rotation ticks, each row followed by its count of ticks:
The counts run from 0 to 130.
[-18  27   5   4  -7 -16  36 -13 -13  21 -26 -41  28 -35  -6  -6   3   5
   8  21 -13 -15   5  -1  16 -23  21  25  14   0 -25  25  14   9  -8   4
 -19 -10 -14 -15  20 -24  -4   5 -14 -16   7 -18  -7  22  -2  -2  42  -2
   7 -51 -17  34 -40  -8  -4  -3   8  40  19  25  15 -10   6] | 45
[ 11   9 -11 -24 -26  31   0  -2   6 -33  11  41  16 -13  11 -20 -33  -1
 -50  30   8 -10 -35  16 -19 -32  -9  47  28   2 -16  26 -11  10  -2   5
  23  17 -36 -20  13 -17 -28  -4 -19   4   6   9   3  29   7  12  16   0
   7 -33 -15 -35  -4  -2 -23   1  -5  22  25  16  -1  28   9] | 77
[  7  20  -3   5 -16 -12   6  -3   3  10  33  48  18 -11  13  -5 -43   7
  -8  22   6  -2 -37  -4   1 -10   1  41  35  12  -2  45 -31  15 -14  23
   8  -1 -30 -24  28  11  -9   4   0  23   7   6  23  45   0  10   9   5
  13  -5  -2  -7  11 -33 -28   1 -24  -2  36  18 -21  39   3] | 84
[-20  28   6  -7  10 -39  10 -27 -22  17  -7   5  17 -19  -9 -25 -24  10
  10   9   6  -4   1  -9 -30   1  11  11 -11  12 -14  26 -22  15 -28  34
 -17 -21 -16   6  42 -15  -1  -2 -10   3  24 -24  18  56   3   7  43 -12
  22 -26  13  38 -14 -16  -1 -26   4  15  33  13 -27   8   6] | 34
[ 12   2  18  21   7   0  17  10  -1  29  25  11  31  -9  10  16  -4  11
 -24  14  -8   6 -40 -15  12   0   1  40  40  23   2  41 -21   5  -5  13
  25 -16 -48 -19   7   3 -16  -8   0  -9  20  28  21   9  15  15   8  29
   4  -6 -16  -4 -19 -18 -39 -25  -6  -6  10  24   9  40   9] | 2
[  7  26 -20  -8 -28   6   3   5 -17 -14   0  20  22 -17  -8 -12 -40   8
 -25  23   8   4 -34  -7 -27 -11  -8  49  10  20 -16  22 -21  12  -7  12
 -10   1 -33 -10  12 -23 -14  13 -14  37  -3 -17  -7  59  -7  10   9  28
  12 -13  10  -3   3 -24 -13  -8 -30   5  32  16 -37  18  12] | 79
[-16  24   4   3   0 -25  14 -29 -19  34 -25   0  30 -15 -17 -13 -19  10
  15   8  -9 -13  10 -29 -16   1  20   5   6  20 -18  43  -9  10 -11  19
 -13 -25 -18  -5  30 -29   3  -5 -23   3  20 -37  11  43   0   3  49  -2
  14 -29   7  25 -27 -10 -11  -5   2  33  25   8 -19  -4   4] | 42
[-20  16  20  -5  20 -26  24 -26 -25  38  -6   8  23 -25 -18 -24 -18  13
  -3  18 -14  -2   0 -17  -5  13   7  10  -5  15 -23  48 -14   9 -13  23
   3 -18 -11 -15  29  -9   1  -9 -13 -16  36 -24  25  13   3   3  49 -14
   6 -37  -3  16 -38  -8 -19 -24  26  40  27  -4  -9  12   6] | 43
[  7  12   4  27  -3  -3  30  20  -2  28  12 -12  31 -11  -4  21  -6  18
 -14  19  -3   5 -35 -24   5  10   1  38  36  31   5  29 -22   9 -10  17
   6 -32 -49 -12  -5  -3 -12   8   0  16   3  20   3  30   0  14  10  46
   7   2 -11  14 -12 -20 -20 -27 -18  -4  18  30  -4  29  10] | 1
[ 13   7 -10  14   4  -5  22   0 -13  17  20 -27  34   2  -8  10   5  15
  -7  14   4  18 -34 -20 -13  -6  -8  33  20  15  -2   7 -19  15 -10  17
   1 -23 -50  -7  10  -9 -33  -7  -5  14  11  14   5  47   4  30  -5  53
  18   3   1  42 -20 -17 -20 -32 -23 -13   8  28 -12  28  13] | 9
[ 14  -6  -2  -9   7   9  20  -1  -1  -6  31  -3  32   3  10   7   9   7
 -18  16  -5   1 -43   8  -3 -29  -1  32  18   0  -1  13  -4   4 -10  10
  27  -2 -47 -19  16   2 -36 -21  -6 -21  24  41  26  14  11  26 -14  15
  17 -18 -34  19 -33  -1 -30 -20  -5  -8   2  37  16  43   7] | 11
[-16   8  18   5  -4  -5  34  11  -1  -3  17  49   6  -6  13  -6 -16  13
 -39   5   4   1 -18  15 -10   8   8   9  36  22 -18  38 -16  12 -27  14
  23 -19 -42   3  26 -24  -1  -5 -19 -10  54 -17   6   2   3  -1  39 -17
  13 -60 -26 -12  -9 -10 -26 -14   2  28  16  22   4  29  15] | 130
[  1   3   8  -8 -18  27  33   2  -4  17   9  -6  56  -2  -8  10  20   1
 -15  20  -5 -13  -5   8  15 -19  13  37  17   0 -27  22  10  -4  16 -18
   1  -9 -31 -17  12 -31  -2 -10 -26   1  15  -4  -7   5  -4  14  25   0
   2 -44 -24   6 -59   9 -34   7  -8  35   4  30  21  -8  12] | 57
[ -2   9  22   7   7  -6  19 -16 -30  48   6   9  44  -9 -33   1   3   8
 -18  15 -10   0   4 -30  -2  16  10  17   4  13 -21  51 -21   4   9  11
   6 -20 -18 -12  17 -14   2 -10 -22   0  30 -31  13  14   5   5  40   2
  -1 -28   7   8 -61   5 -27 -27  11  36  14  -2 -12   2  12] | 51
[-27  19  -8 -13  -4 -22   8 -28  -1 -12 -25 -11  28  -7 -14 -25 -27   7
  15  -2  -2 -23   2  -8 -37 -30  20  12   2  -2 -12  20  -4   4 -29  27
 -12  -3 -28  -3  30 -41 -12  -8  -9  -8  24 -19   6  61  -4   1  39  -9
  21 -46  -6  40  -4  -9   7   1   1  24  18  22 -10   7   5] | 33
[  3  16  -6 -16   5 -17   7 -15 -19   1   5   6  -1 -44   7 -19 -51   6
 -23  35  -4  -8 -40  -7   6 -27  -5  42  18   5  -6  34 -10  10   7  27
   7  19 -23 -35  20   8 -31   4   6 -26  -2  23  26  31   7  16  15   8
   7 -14  -8 -16  -5 -25  -7  -7   8   6  30  12  -8  43   1] | 89
[  7  -7  -1 -21   8  10   4 -22  -9 -17  22   8  16   3 -10 -16   1  10
 -28  12  -6  11 -35  -7 -30 -36  -9  33   6  -1   0   8  -8   7 -12  22
  27  -1 -44 -11  18  -3 -52 -30  -9 -28  29  27  22  31  10  23  -6   7
  22 -24 -24   7 -20   9 -14 -24  -2  -5  11  26  -8  50  12] | 15
[-27  14   0 -23  -1 -18   4 -31  -1 -23 -12   9  16  -6   5 -32 -28   1
   0   3  -7 -23  -5  15 -24 -39  17  13  12  -8 -21  25   3   5 -32  21
   6   6 -20 -12  44 -19 -12 -23 -12 -33  27  -3  19  40   2  -1  33 -25
  23 -57 -18  22  -3   1   0   7  14  24   8  24   7  20   6] | 32
[-19  -1  -7   7  -9   0  17  -3   9   9   4   6  36  15   6  -1   4  -7
   5 -15  19   6  -8  -1 -13   5  13  12  23  13 -26   4  -9  11 -25  21
  -8 -46 -34  17  21 -35  11   7 -37  10  47 -20   1  37 -11  10  21  -1
  28 -39   1  39 -12  11 -13 -12 -31  18  13  47  -6  11   0] | 120
[ -4  11   1  -3  -2 -11 -12 -29  -2  -6  29  35  19  27  -6 -21 -13   1
   1   1  13   8 -19  -4 -36 -12  -3  20   3  -1  -4  17 -28  13 -33  31
  12 -17 -44   4  44   3 -14 -21  -8   3  39 -14  31  50   5  16   6  -6
  25 -15  -1  37  -2 -13 -17 -20 -19 -12  16  21 -24  36   2] | 22
[-15  -5  -6  -8   1   8   8 -30   8  21  18 -20  37  -8   6   3  -8  -9
  17   8  -2 -15 -15 -10  22 -35  12  38  24 -11 -22  25  -2  -9   0  11
   7  -7 -24 -30  32  13 -17  -7  -7 -38  25  31  28  27   9  23   4   4
  14 -25 -16  26 -32  20 -11   4  -3   7   6  27  20  43 -12] | 102
[ -8   4   4 -21   6  -3  -4 -29 -10 -19  19  33  12  11   6 -23 -12  -1
 -18   4  -2  -3 -19   8 -37 -30  -5  18   4 -11 -12  13 -15   7 -30  27
  20  -7 -37  -6  41   7 -30 -31 -12 -21  37   9  36  27   9  12   5 -18
  20 -36 -19  14 -12   9 -12 -15   4  -1  11  20 -13  42   8] | 23
[  3  23 -19   3 -14 -13  13 -15   0  24   2 -18  34 -30   8  -6 -38   5
  19  19   2  -9 -37 -16  20 -15  13  47  30   4  -2  25 -11   9  -9  13
 -21   2 -36 -26  27   0 -14  18   9   9   0  16   4  64   0  15  11  32
  15   6   2  32  10 -29  -3   5 -17   3  34  28 -10  27  -6] | 91
[ -9  14  33  18   7 -19  28 -13 -21  50  10   9  38 -11  -2  -1   5   5
   3  22  -9  -4  -3  -6  22  12  23  14  14  12 -22  49 -15  10  -1   7
  -2 -25 -18 -18  41   2  20  -5 -10  -1  26 -21  20  10   3   3  38 -14
   1 -34 -19  17 -44 -14 -30 -21   2  32  19   9  -5   5   6] | 47
[  5  16  -5 -13 -19   4   8 -12   4 -10  22  41  14 -23  17 -12 -37   4
 -18  26  -4 -21 -40  10 -12 -30   1  38  31  -2  -8  43 -22   7  -3   5
  16  18 -29 -35  26   6 -20  -1   4  -8  13  19  24  33   8   6  12   2
   9 -21 -14 -28   6 -23 -23  15   4   3  28  13   3  43  -3] | 85
[  5   0 -11   0 -20  12  17   0  12   4   2 -16  42  -3 -16  19  -2  16
 -15   2 -13  -9 -28 -28 -11 -28  13  39  43  17   8  28  -1   2 -10   5
   2 -16 -54 -19 -13 -25 -31 -10  -4  -3   3  23   3  35   9  16  -6  42
   8 -12 -20  13 -14   4 -21   8 -15  -5   1  33  16  23  -1] | 4
[  8   0   2  -4   4  -6 -10 -18 -12   5  30  18  27  23 -15  -5  -2  14
 -15  13   1  19 -31 -21 -33 -11  -5  31   6   9   6  17 -33  12 -18  28
  25 -19 -52 -11  24  -1 -31 -29  -9  -4  33  16  24  38  12  32  -8  22
  17   1  -2  11 -25   2 -26 -31 -13 -15   4  18 -20  46   2] | 14
[-21  -7 -13  -7  -4  17  14 -20  12  18   1 -35  44  15  -5   6  -1 -12
  14 -10  13  -8  -4  -7   7 -27  15  30  24  -6 -38   1   2  -8  -6  11
   0 -25 -24  -4  26 -11  -7   1 -32 -17  39   4  10  34   2  26   3  -2
  20 -37 -10  47 -27  29   0   0 -21  22   1  47  19  24  -6] | 111
[ 21  -2  -7 -27 -24  41  10  11  -9 -21   6  27  28 -11  -7 -15  -9   7
 -52  26  -1  -3 -19  11 -19 -29 -16  51  12  -5 -23   9   5   2  19  -3
  15  12 -36 -13   7 -34 -34  -9 -26   8  15  -5  -9  16  -3  17   5  12
   6 -44 -18 -26 -30  17 -26   0 -12  29  19  26   5   9  17] | 69
[ 14  14 -16 -17 -26  39  10  15 -14 -25   0  -1  33  -5 -15  -7 -10   8
 -38  24  14  -3 -24   8 -28 -30  -7  46   4  -2 -19  -5  -2   7  13  -1
  -5   0 -38   0   2 -43 -31  10 -22  32   1 -14 -17  44 -10  14   7  28
  12 -32  -5  -2 -26   6 -16  -4 -18  24  24  31 -15  -7  19] | 70
[  6  12 -10 -15  -7  -5  21 -11  -3 -12 -16 -29  19 -43  12 -12 -43   5
   5  35  -4 -17 -48  -8  14 -41   6  51  24   0 -14  24   0  13  -7   8
  -5  17 -25 -39  21  -9 -28  11   5 -16  -8  27  15  44  -1  11  16  25
  15 -15 -10   9  -2 -25  -5   7   0   5  31  28  11  34  -5] | 90
[  7  29 -15   4 -28  -7  14  -2   3   0   5  11  26 -12   3  -8 -46   7
   1  25  14  -8 -36  -1   1  -9   5  48  26  16  -7  21 -27  13 -10   7
 -14  -4 -37  -9  17 -11 -10  14   6  32  -3   1  -5  60  -2  13   6  25
  20   2   1  15  15 -35 -16   7 -31   4  38  33 -21  21   0] | 83
[-10   8  12  -6 -12   0  28 -17  -1  28  -6 -19  49 -13 -12  10   7   9
   4  12 -10 -28   9 -15   4 -23  33  24  25  -4 -22  35   8  -5   3  -6
 -11 -12 -20 -19  18 -32   2  -9 -20 -10  15  -9   0  22   1   0  42  -6
  -2 -55 -21  19 -53   5 -22  20   2  39  15  13  25 -11   4] | 49
[-25  18   9 -14   8 -21  28 -23  -8  -4 -19 -11   7 -35   7 -42 -18   4
   0  20  -7 -19 -14  13   4 -27  12  15   6  -6 -27  19   8  14 -20  19
  -8   0  -8 -11  51  -6  -6  -4  -6 -30  22   0  16  19  -5   1  42 -24
  18 -53 -21  29 -19 -12  -1  -7  17  33  25  26   5  15   5] | 36
